Each path is a new rotation, seen through one point. The rows after it are directions, each followed by how far the rotation turns it, in degrees a step (0 if it stays put).
Each turn is a multiple of 5 degrees from 10 to 175, or 0.
Each row of a path follows its step; steps can be skipped.
Path 1:
step 0: [ 16  30   8  -7 -10  -1  17  16  27  19   7  -9  29   8  29  17  15  -4
  20 -21   7  -1 -28  -7  13   6   1  -6   9  15  11   7  14  15 -21]
step 1: [ -1  11  25 -20 -13  14  18   5   2   9   4  -6 -11 -20  11   3   2  17
   4  26 -21  32  -7  11  29   2   2  -1  22  31  12  24  16 -13   0]
step 2: [ 15   1  12 -24 -14  -8  14  16  25  26  16  23  19 -12  10  27  11  -7
  13 -17 -17  -4  34  -3   4  -7   7  12  20  24  12  -4  -5   9   6]
step 3: [  9  24  20 -24   4  12   3   9   7   2  35   7 -11  -3   9  29 -31  13
   3   2 -15  13 -10 -16  19  -2  12 -18  24   5 -30  -1  -1  -5 -15]
step 4: [  4  13  28  -7  18   6   6  12  23   7 -22   5  31 -10  32  26  20  -7
  22  -9  -8  -2 -17 -24   8   8  14 -10   3  24   2  10   2   3 -11]
step 5: [-17  18   5 -10   5  -7  15   8  16  25   4  22 -11  -3  12  13 -21  21
   8  26 -14  23  -9   4   9  14   4  11  31  19  14  30  20   1 -10]
step 7: [-13  17   6  -9   2   6 -12  -2  20  20  30   7  13 -13   4  35 -26   0
   1   8   2  11 -18   4   8 -13  11  -5  21  29 -26 -17  12   1 -26]
step 8: [ -8   8  32  -4  11   3  13   2  13  -1 -27  14  10 -24  32  16   8   8
  12  10 -29  -1   7 -27  -4  -9  -6 -24  -3  26 -16   0  19   1 -12]
step 9: [-15  10 -18 -12   5  -7  21  10  16  16  18  33  10   2   9  18 -20   5
  30  13 -11   9 -10   1 -13  17  13  -6  13  13   9  10  40  17  -2]
step 10: [  0  35  -3 -18 -11  -6  27  25   2   4  -1 -23   0 -10  10  28   2  40
  15   0 -18 -16  -3  -2   2  -8 -13  -2  -5  29 -10  -6  14 -11  -1]
step 11: [ -8   6  12   2  -3  14   6   5  12  16  33  -6  30 -29  -5  15   1 -16
  13  11 -11  14 -16   9   2 -10   6   9  10  41   2 -19  26   8 -20]
Speeds:
[ -6   1   1  -9  -2   2  -5  -7   2  -3  -1  -7   4  -3   5   4   0   6
   1  -5  12   0  -9   5   7  -2   8  -1 -11   5  -4   2   1  -7   8] -> 110
[ -3  -1  -7   3  -8   1   4  -2  -6  -1   1  -1   3  -2   0  -6  -1   4
   6   5   0  -4  -2   4 -10  -6  -7  -4 -10   5  -4  -9  15   6  -2] -> 25
[  1   3  -3   4   1   5   1   0   1   1   8  -8   7   0   9  -5   3   9
 -10   3   3   1  -1  -3  -6   6  -4  16   3   2   7   0   3  -7  -2] -> 70
[-8 -4 -4  1 -1  7 -2  6 -4 13  4 -5  5 -3 -2 -3 -4  2  1  1 -4 -7 12  7
 12 -4  2 -3 -3 -1  5 -3 -5 -6 -6] -> 80
[  4   7  -1  -4   8   3   8   1   6   8   1   0  -1   2  -6  -1   7   0
  -5  14   7   3   2  -7   1 -11   5   2 -10  -6  -1  -1  -1   5   3] -> 0
[-8  2 15  2 -2 10 -6 -2  6  6 -8  3  3  0 -1 -4  5 -7 -6  4 -1  4 -2  5
 -2  4 -8 -5 -2 -2  4  5  8 -1  3] -> 100
Path 2:
step 0: [-43  18  -2  16  12  20  11   0   3   7 -16  15 -17  20 -19   7 -28  -6
  14 -15  15  -7  -4  12  19   2  16  11  -1  -6   0 -16  -4  36  13]
step 1: [  9  -6   3 -22  27  22   9   9  22 -33  19   9  -2 -11   5   3 -12  -5
  11  10 -33   8  27  11 -12  29   4 -21  -2 -21  -8  22  -5   4   0]
step 2: [  5  -9 -23  10 -18 -12  23  -9 -20   6  16 -16   9  20 -11 -18  -6 -21
  20   1  18  20  14 -23  -4  33  -9  -3  26  20  18   2  17  -5   2]
step 3: [  9  12  -1  -9 -23  27   7  23  -3  14  22   6  -3  -8  -5   6  18  -1
  -3  17  27 -20  21   4  27 -24  31   8  12 -14 -23  -4   4 -23  -9]
step 4: [-15   2  -5   4 -12  -3 -11   4  -6 -24   8  -7  -2   3   4 -12  -2  -7
 -35  24 -25  15 -36  18 -23 -14  -8 -25  21  -7 -10 -25  15 -10  11]
step 5: [ -3  19   5  35 -19  -3  12   3   0   9   4  22  -4  14  -3  17  -1  23
  36 -10  -2 -24  -6  15 -14 -12   4 -12  -9   2  34  -6  17  27  10]
step 6: [  5   3  -6  -9  45 -26  39  13  15  -1   3 -17 -17 -15 -11   4 -17  10
   5  20  -7   4  -9  13  23   1  24 -13  -8  -9 -15  14 -16   8   6]
step 8: [ 18  -6  14 -11 -23  -8  11 -12  -8  20 -19 -16   4   3  15  -9  21 -11
   6  -8  24 -35 -15  -7  23  -8  28  -4  16  13 -13  15  29  -5 -12]
step 9: [ -5  -2  -4  14  20  19  -1  -8 -18  -8   1  -4 -13 -19  -8   6   6  19
 -19  -5  -4  -5 -24   1 -11 -45 -28   7  12 -23 -36  -8  -2 -20  -9]
step 10: [ -4  10   8  27 -10 -16  -7  -6  -3  -1 -14  10  -5  39  15  12  -1   1
 -30 -29 -39 -14  -6  -4   1  13  -1 -10 -11 -18  13  -7   1  29   6]
step 11: [-12  -3  -4  10  40   9  17 -15  12  -6 -13   0 -17 -15  -6  15  14  -7
  26 -21  29  -9   0  11 -14  20  24  -7 -22   5  -9  22 -12   9  22]
Speeds:
[  3  -5  -6   3   4   4  11   8  13   9 -10   3   2   2   7  -6   0  -3
   3   3   0  -3  -1  -2  -3   6  -5   2   0  -6   5  -2  -4  -8   3] -> 70
[ -7  -6  -6   4 -12  -4   8   0  -4   0 -11   7   2  -4  -6   5  -7  -1
  -7  -3  -4   2   9   1   2  -3  -4   0  -4   3   3   5   9  -3   1] -> 140
[  7  -9 -11  -4  -1  -1   7   1  -5  -1   2  -7  -3   1  -5  -3   5   6
   9  -3   9  -3  -5   4  -5  -5  -5   5  -4   1   6   4   6   7  -6] -> 115
[-14  -3   3   4   5  -3  -5   1  -2   3   1   5  -9   7  -3  -3  -4   8
   2   7  -3  -8  -3   5  -4   4  -4  -5 -13  -7   1   4   0   5   5] -> 70
[  5   0  -1   8   5   6  -8  -5  -6   1  -2   4   6  -5 -11   6  -6   1
   5   5   4  -1  -1  -6  -5  -1   1  11   3  -8   5  -5   2  -1   9] -> 160
[ 0 -1 -3  7  8 -2 -3  3  2 -6 -7  6 -7 -1  1  1  6  2  5 -7 -7 11  1 10
  6 -3  4 -1  8 -2 10  0 -3  8  3] -> 70
[ -5  -1  -1   3   0  -6   0  -1  -5   3   4   6   7   4  -7  -5  -4   5
   4 -12   0  -1  -2   5  -1   6  -7  -1   6   3   0 -14  -7  -6 -10] -> 145
Path 3:
step 0: [ 34   2  -6  -1  -6 -13  29  15  18 -18  16  10   1  24   5  -4   3   6
   3 -14  -7  13  36  12   1   9   2   3  17  16  -2  33  -6  29  -6]
step 1: [ 30  -1   5  10 -10  14   1  -3  -8  20 -17   4 -22   5   0   4 -11 -33
  14 -13   8  15  14  13 -24  -3   5  -1  47  17  -4   5  12  -2  21]
step 2: [  4 -16  21   4  -2  21   8   7  -1 -19  -1  16  26   4  16   0   2 -25
 -12 -29 -20   9  29 -14   6  17   1 -18  33  -1  16  15  -2   4 -18]
step 3: [ 18  26 -10  11  -7  -6  17  24   9   1 -11  -4  -7  17   4 -17  19  -4
 -21   9  -4   9  30   9   3 -20  -3 -12  40  27  18   5  -6  16  11]
step 4: [ 20 -18  19  10   7   5  19  -6  -3  22  17   9  -3  15  11  12 -20 -30
  -5 -18  -8  17   8 -19 -13 -19  25  11  21  24  12  16   8  21   5]
step 5: [  2  28  26  31   4  23   2  10  11   4  -4   8   3  -7  -5  -1   6 -31
  -3 -20 -24  -5  18   7   3   0  -1 -42  19  16  14  -3  14  -7  -5]
step 6: [ 18   9 -21  20 -17   9  27   1   4 -21  26 -11   2  23  14  -7   9 -10
 -36 -19 -10   0  13 -12  -5  -1   1  -4   2  30  17  18  -5  16  10]
step 7: [ 23  12  13  44 -15  -5  20   8  12  34  -6   3 -15 -11  17 -14 -10 -31
  13 -11  -1  11   4  -9   1  -9   9   3  11   5   0   6  11  16  23]
step 9: [ 18  17 -17  36 -19  17  21   5  33   3   6  -6 -20  15  11  -3  17   9
 -14  -7  12   4  34   7  11   4  -4 -10  12  -3  14  17  22  -1   1]
step 10: [ -1   4  -9  34 -16  10  18  10  -6  -4   6  14 -10  -3  22  15 -19 -20
  14 -17   9  30  11  -9 -22   8  18  30  16  20   7  -2  -2  23   9]
step 11: [ 18  19  15  32  15  16  -9  -7  21  -9 -17  26   9  11   5  -6  14 -30
  -1  -1  -3  11  11   1  17  27  12  -3  24  -4   4  -1  31   9  -8]
Speeds:
[-10  -9   6   3  -9   1   2   7   0   8  -1   1   6 -12   5   5  -9  -2
   9  -7   1   3   3  -5   0  -4   1   0  -1  -7   6   0  -2  -3   2] -> 130
[ -2  -2   6  -3   7   4   7   7  -1   9  11   4  -8   7   3   2   2   8
   5   6   4  -1   0   4   7 -10   5  -3   1   0  -1  -1   0   0 -10] -> 80
[ -1  -5   5  -3   9   4  -8   0  -4  -2   3   1  -6  -6   1  -2  -1  -7
   4  -4  -2   7  -3  -4  11   0 -12   3   1   7  -5  -3  13  -3   2] -> 115
